First come named turns, each shown by rows before and after it. For each pair of rows after them, which turns, in which order, take the first row to the second? The first pair is done for you.
turn k_142:
[-11.5  19.9  11.2  -1.5   1.5  -3.7   5.6  13.4  -3.6  -2.2   3.1 -13.6
 -18.2 -14.9   4.9  -9.0  31.4  -9.9  -1.2  -0.6]  ->  [ -7.5  20.8  -4.3  -9.6  -4.2   9.8   3.2  15.3  -8.1 -13.3   5.9 -21.1
 -12.9  -4.0 -14.4  -5.0  11.9 -21.1  11.8   5.9]
[ 18.7  28.5  20.9  29.3 -24.0  34.6 -14.2 -17.1  -5.7   1.4  -7.4  14.5
  18.2  12.7  44.4  12.8  25.2 -17.0  -8.1  10.4]  ->  [ 45.3  35.3  27.9  28.4 -19.8  32.5 -17.8   6.9  -6.5  -4.9  -3.4  -5.1
  14.4  -2.0  23.1  21.5  20.9 -18.6 -14.5   6.2]
[-16.5  16.7 -23.3   8.1 -20.0  15.7  -4.0 -12.8  -6.3 -23.4  -3.3  29.0
   9.3  23.6   8.0 -21.8  12.6   5.6   5.2 -16.8]  ->  [ -0.9  20.1   4.9  19.7  -6.0  -3.0 -10.1  10.8   4.5 -17.3  -2.2  11.3
  -8.7  -6.3   6.6 -15.8  29.5  16.9 -26.1 -26.8]
[ 22.7  14.7 -38.7  12.7  12.8  15.3   9.8  16.1 -19.1 -17.2  20.4  -4.3
 -40.9  14.6 -25.9 -54.3   5.6   2.2 -34.0 -36.1]  ->  [  6.8  13.6 -56.1  12.7   5.5  24.1  11.4 -11.4 -18.9 -12.8  14.9  18.9
 -25.3  32.1 -14.9 -58.2   0.8   5.2  -7.2 -29.3]
turn k_892:
[-22.3  14.7  40.4  32.6  22.9 -47.4  -6.4 -15.8  33.9   1.9 -17.2  13.1
 -48.4 -27.8  26.7  -4.7  66.1  54.4 -83.4 -19.7]  ->  [ 12.5  31.5  14.1   7.0  33.3 -27.8   0.4  33.6   5.9 -26.1  -3.6 -24.1
 -84.2 -17.5 -39.6  -1.0  19.6  31.0 -89.7 -27.5]
[ 19.3  24.9  -8.7  10.6   1.3  13.5  -3.1  25.2  -4.1 -32.3   4.9 -16.5
  -8.4  -1.3 -39.5  -8.0 -19.7 -19.4 -10.1 -25.5]  ->  [  6.6   0.8 -27.4 -19.3  -1.7  12.3  11.3  -1.1  -6.4 -14.2   2.1 -14.3
   1.2  17.6 -38.9   8.0 -39.0 -20.0  31.9  -1.3]
[-45.8 -15.9 -11.2   2.7  -8.2 -11.5  19.0 -31.4  -7.4   5.8   5.0  32.8
   3.0  14.7  15.8 -18.1   3.3   1.0  22.6  -1.4]  ->  [-40.3  -0.4  -0.3  28.1  -7.3 -11.7   8.2 -18.1  -1.7  -0.8   7.9  32.4
  -1.2  -3.2  27.1 -31.2  18.7  -0.7 -11.3 -17.7]
turn k_85:
[ 33.8   5.9 -10.7  18.5 -28.9  39.9 -27.5  23.2 -19.4 -32.4  12.8  -6.2
  31.5   3.0 -21.0  22.3 -21.2 -27.5   6.7  11.2]  ->  [ 38.1  20.0  25.7  24.0  -4.8  18.1 -17.5  37.7  -2.7 -25.3   9.6 -14.7
 -15.2 -30.9 -27.0   6.5  12.9  -9.1 -49.9 -16.3]
[ 20.9  38.4 -12.3  25.3  -0.9  17.8   2.1  -5.4   0.8 -18.4   6.2  26.1
   1.1  27.1 -20.7   6.5 -36.9  -3.2   3.5 -35.0]  ->  [ 33.5  38.0  -4.3  30.4   4.5  10.7   0.7   9.5  -0.8 -18.8  14.1  15.1
  -0.9   8.8 -28.2  18.4 -35.9   0.0  -2.2 -33.0]
[ 15.0   1.9 -12.0 -22.5   7.2  -4.7  10.1  10.4 -13.6  -4.7  11.1 -23.6
 -19.3   3.1 -31.5   0.8 -23.2   7.8   6.9   0.3]  ->  [  4.7   2.7 -12.1 -23.1  22.6  -7.8  15.5   0.7  -6.9  -0.8  10.3 -15.8
 -31.1   2.9 -28.5  -9.4 -15.3  15.7  -9.6  -7.6]
[-13.9  35.9 -15.9  10.9 -25.9  26.4   8.2 -17.9   7.3   2.1  -1.5  35.1
  26.4  14.4  37.8  -3.3   5.1  -3.1   0.8   2.6]  ->  [ 17.8  31.6   3.8  13.7 -35.0  27.6  -4.2  12.7  -5.1   1.3   8.1   5.9
  39.0  -1.3  21.4  26.4  -7.7  -3.9   2.1  21.2]

(2 to 4 turns a pair)
[ 30.3  -6.7  21.5  18.5  -1.3  -6.1 -14.6  33.3  -1.7 -11.8  12.5 -17.5
  29.4 -18.5   1.5  30.4   3.1  -1.6  -4.5  28.3]  ->  [  7.1  -6.8   0.1  22.5 -15.4   5.8 -19.0   6.4  -0.5 -15.2   5.8   9.3
  56.8   4.1  24.1  25.6   7.5  -3.5  19.2  31.6]  k_142 k_892
[-21.3 -10.6   2.5 -36.8   2.7  27.6 -26.6 -21.0 -21.6 -10.8 -23.7   1.2
  26.2  21.4 -11.8   5.8 -24.4  -8.1  30.1   9.9]  ->  [-17.3 -21.8  34.8 -33.9   4.9   5.1 -33.3 -23.2 -12.9  10.5 -24.6  -0.5
  34.5  -1.5   5.8  23.5  -2.7  11.6  24.4  23.2]  k_85 k_892 k_142
[ 48.3 -27.0  43.3 -27.3 -14.1 -55.3   7.8   8.9   0.9   9.7  14.5 -47.7
  -7.5 -59.8 -31.7  35.0   6.8  -4.1  24.1  48.6]  ->  [-11.3 -20.5  42.9 -10.3   0.2 -70.6  17.5 -47.5  22.3  19.4  -7.0   8.9
 -30.2 -53.6  29.7 -15.8  59.0  26.5  -7.5  10.7]  k_892 k_892 k_85
[-22.7   3.3   0.9  14.1  -2.5  10.6   7.2 -34.0  -5.1  -0.6 -14.0  24.1
  13.4   7.2  49.3 -14.5  26.5   8.0  20.7   6.0]  ->  [ 21.0  12.2  33.7  43.7  -4.8   4.9 -13.6   8.0  -8.9 -13.8  -8.5   2.2
  19.0 -25.9  33.6   8.3  38.4  -0.1 -13.5   3.4]  k_85 k_892 k_85
[ -8.3  22.5 -15.6 -14.1   9.6  17.5   6.7  -9.4  15.1 -10.4  -5.0  31.1
 -57.6   6.3  11.4 -40.8   6.5  -0.5 -11.5 -45.0]  ->  [ 19.5   4.0 -34.0 -44.6  -0.7  17.2  13.3   4.1  -2.9  -3.8   9.0  -1.5
 -39.7  23.0 -30.7 -15.6 -29.3 -16.9  31.7  -2.6]  k_142 k_892 k_85
[ -3.3 -22.8  -1.1 -21.5  27.1 -25.8  19.9 -21.9   6.8  38.7 -40.1  -2.9
 -26.0 -14.6  12.3  -3.1  16.7  26.9  -7.5  24.9]  ->  [-12.8  10.0 -36.5   1.6  16.0   2.7  14.2 -32.0  -1.0   0.5 -42.1  22.2
 -24.8   0.8  25.6 -34.5  24.5  14.2 -22.4  -5.3]  k_892 k_892 k_85 k_892
[ 29.7   6.3  12.6  24.8 -26.3  29.0 -31.8  39.2 -10.1 -16.9   2.4 -16.6
  13.2  -8.1 -16.7  10.8 -15.6 -16.4  13.4  25.1]  ->  [ -1.6  11.2   5.4  44.6 -29.9  36.5 -36.2   2.2  -4.5 -14.5  -9.4  21.0
  26.8   1.4  24.5  -9.4   7.9  -4.4  15.5  14.2]  k_142 k_892
[-27.4  21.3 -22.0  -7.5   0.2   2.6   9.9 -36.1 -13.3 -22.6  15.6  13.7
   7.3  22.7  27.7  -8.1   8.7  -3.7  13.7 -26.0]  ->  [  8.4  26.4 -18.4  -4.1  -5.0  11.6   2.2   2.5 -25.7 -41.3  26.5 -20.9
   9.1  17.0  -9.2   5.2 -13.7 -22.5  14.1 -12.2]  k_892 k_892 k_892 k_85
[ -9.1 -30.5 -10.6  -9.3  -9.3 -22.3  22.2 -11.5  -4.9  45.7 -18.2   6.4
  -6.2  -6.0  39.2 -31.7  -3.6  36.8  19.0 -17.3]  ->  [ 22.7 -24.1 -15.8  11.7 -40.5  -1.0  -7.3  22.6 -26.2  28.6 -11.0 -10.4
  34.4 -12.7  28.8  -4.0 -20.8  12.3  36.0   5.5]  k_892 k_85 k_85
[ 21.7 -16.6  -1.1 -21.3 -18.3  24.1 -18.4  21.6  -4.0   0.1  -6.4 -16.3
  32.0  -1.2 -36.7  41.1 -34.0 -21.0  31.3  32.2]  ->  [ 21.2 -25.3  53.5   1.4  -0.2 -16.4 -19.2  24.9  16.9  22.8  -5.9 -11.7
  13.4 -45.6 -13.4  32.0  11.0   5.6 -17.6  26.2]  k_892 k_85
[-17.5  -8.2   5.5   9.8  -6.4   1.8 -17.4  -7.3  13.8   5.2  -1.0  18.9
  37.9  18.7  27.6  33.7 -21.6  -9.2  40.1  20.4]  ->  [-20.2  13.7 -11.7  18.1  -1.9  21.7 -16.8   3.9   2.5 -24.3  -4.4  25.4
  20.1  34.9  21.0  15.0 -22.4 -24.2  19.0  -7.5]  k_892 k_892 k_892 k_142
[-13.0  -7.2 -15.8  12.5 -17.0   3.8  -5.7 -16.5   7.3   6.6  -1.6  19.5
  33.9  12.4  35.5   5.3   3.6  -6.4  23.0   5.6]  ->  [ 13.8 -19.7  -9.5 -20.1  -1.6 -11.3  13.4   5.3  -3.7  16.5   4.6 -25.3
   9.0   4.6 -13.1  21.5 -21.1  -6.0  25.7  21.0]  k_142 k_892 k_892 k_892
[ 31.1  -6.1  12.2  36.3 -19.5  10.5 -27.0  40.4  -8.8 -12.2  13.7  -3.3
  34.8 -20.1   0.0  27.6  24.9 -19.6 -14.7  11.5]  ->  [ 19.7 -28.5  -6.1 -15.0  -7.5  -1.2   0.1  20.9 -16.2   8.3  13.4 -21.8
  23.2   0.4 -34.3  35.5 -13.3 -18.3  26.1  36.3]  k_142 k_85 k_892 k_892
[ 18.5  -0.8  39.3  23.5 -27.0   1.7 -48.5   0.7   8.2  16.0  22.8 -22.4
  52.1 -28.0  -3.2  38.2  39.1  -6.7  -6.7  -6.2]  ->  [ 17.2   0.8  14.9 -39.6  16.7 -10.6  -6.6   9.9   3.3  15.6  16.7 -55.7
 -31.9  -8.2 -67.4   6.9   7.4 -10.1 -33.0 -35.6]  k_892 k_892 k_85 k_892
[ -1.3 -39.3  -4.7 -38.8  14.9 -12.6  40.5  50.1 -31.8  -2.7  12.4 -10.9
 -47.6 -17.8 -45.2  19.9  -6.2  15.4   5.8  25.5]  ->  [-41.6 -31.5 -40.4 -46.7  17.7  -1.9  49.5   5.4 -29.6   0.4   2.8  26.6
 -41.6  16.8 -17.3  -6.5  -4.3  18.2  23.1  15.3]  k_85 k_85
[ 26.3  18.5 -44.7 -51.9  14.9  32.2   7.7  14.6 -27.6   3.4   0.9 -35.2
 -50.3  21.7 -53.2   4.1 -52.8  -0.9 -15.3   3.6]  ->  [-23.8  -8.6 -51.2 -65.0  17.6  18.4  19.7 -48.7 -11.4  35.8 -16.2  -1.0
 -36.8  43.9  -4.3  -3.6 -31.9  18.4  17.0  11.3]  k_85 k_85 k_892
